Small tables with named rows and columns. After each table, cells are looked up by row and column.

mos.tsv
	duzugib	nuli	gaf	sigeso	doda	nesi	vut	renenor
gukol	1.1	1.8	4.3	5.0	5.0	4.2	5.5	3.8
bik	2.9	3.2	5.0	6.2	6.0	3.0	4.3	5.2
tesur	4.9	4.7	5.7	7.9	7.7	1.3	3.9	4.8

What is the sigeso of bik in mos? 6.2
What is the nesi of bik in mos? 3.0
What is the sigeso of gukol in mos? 5.0
What is the nuli of bik in mos? 3.2
What is the sigeso of tesur in mos? 7.9
What is the gaf of gukol in mos? 4.3
What is the gaf of tesur in mos? 5.7
What is the renenor of gukol in mos? 3.8
What is the duzugib of bik in mos? 2.9
What is the duzugib of tesur in mos? 4.9
What is the renenor of tesur in mos? 4.8
What is the vut of bik in mos? 4.3
What is the vut of gukol in mos? 5.5

mana:
	bez	gufibi	fomom	votu	fuma	fedu	savegof
fof	96	170	106	105	112	131	179
rem	56	170	106	108	166	58	93
lipa	129	170	103	116	111	72	27
paveso	165	170	104	114	39	143	80
seki	117	170	177	152	180	67	81
zesene	81	170	103	92	106	143	204
vumudu	143	170	106	123	113	74	24
zor	101	170	84	86	76	138	126
fek	122	170	101	115	113	61	20
zopebig	52	170	43	65	113	68	81
sofusaf	139	170	105	120	111	80	37
digudus	119	170	154	140	152	74	80

What is the bez of zesene in mana? 81
What is the votu of paveso in mana? 114
What is the fuma of paveso in mana? 39
What is the savegof of fof in mana? 179
What is the fedu of digudus in mana? 74
What is the votu of zopebig in mana? 65
What is the fomom of fek in mana? 101
What is the bez of seki in mana? 117
What is the fuma of zesene in mana? 106
What is the fomom of lipa in mana? 103
What is the bez of fof in mana? 96
What is the fomom of zor in mana? 84
What is the gufibi of rem in mana? 170
What is the fomom of digudus in mana? 154
What is the votu of sofusaf in mana? 120
What is the votu of rem in mana? 108
What is the fuma of seki in mana? 180
What is the gufibi of sofusaf in mana? 170

puv:
fields: besubu, buvido, notam, bebup
dorim: [4.8, 1.6, 7.1, 2.4]
godu: [3.7, 2.7, 8.0, 0.8]
rigube: [4.4, 1.9, 4.6, 2.9]
naz: [3.3, 4.8, 8.7, 3.3]
dobaba: [6.6, 7.2, 5.9, 5.0]
dipabe: [6.3, 3.7, 7.5, 3.5]
mugi: [3.7, 3.5, 3.9, 3.3]
pakapo: [5.8, 1.8, 5.6, 3.8]

rigube, bebup: 2.9
dobaba, notam: 5.9
dobaba, bebup: 5.0
naz, bebup: 3.3
naz, besubu: 3.3
mugi, notam: 3.9
godu, besubu: 3.7

tibu
|  | napaka | suni | fotugen | vide | razepu | tufifa | rezit |
|---|---|---|---|---|---|---|---|
| seda | 56317 | 49270 | 50834 | 53248 | 42946 | 18582 | 45050 |
| ril | 49378 | 44395 | 46497 | 51976 | 43355 | 50248 | 6819 |
| kor | 58364 | 46337 | 52281 | 16982 | 73247 | 63737 | 68278 |
| lan | 67278 | 43773 | 23349 | 67780 | 42633 | 42179 | 47719 |
| bufe | 58727 | 25001 | 50483 | 39292 | 44090 | 52801 | 56063 |
| zon | 51214 | 63775 | 58128 | 47081 | 41863 | 38500 | 50486 |
| pupebev | 56675 | 46799 | 50422 | 39179 | 38358 | 44109 | 79600 |
| vupen | 60010 | 46666 | 50231 | 20736 | 43406 | 49299 | 52564 |
| poka | 38729 | 37071 | 49779 | 35340 | 45888 | 48252 | 55927 |
| vogurin | 97392 | 45392 | 51269 | 15353 | 44174 | 45316 | 55778 |
| pevozu | 64794 | 69467 | 46893 | 55883 | 26832 | 43034 | 45374 |
| nutusi | 55463 | 45871 | 50245 | 70615 | 43327 | 43911 | 19082 |
| dugor | 53870 | 64579 | 52646 | 55995 | 40932 | 42759 | 55358 |

seda, napaka => 56317
lan, rezit => 47719
pupebev, rezit => 79600
seda, tufifa => 18582
lan, napaka => 67278
kor, rezit => 68278
pevozu, fotugen => 46893
nutusi, rezit => 19082
lan, vide => 67780
seda, fotugen => 50834
lan, razepu => 42633
zon, rezit => 50486
poka, napaka => 38729
vogurin, napaka => 97392
poka, tufifa => 48252
kor, fotugen => 52281
kor, vide => 16982
dugor, suni => 64579
Which row has the largest tufifa? kor

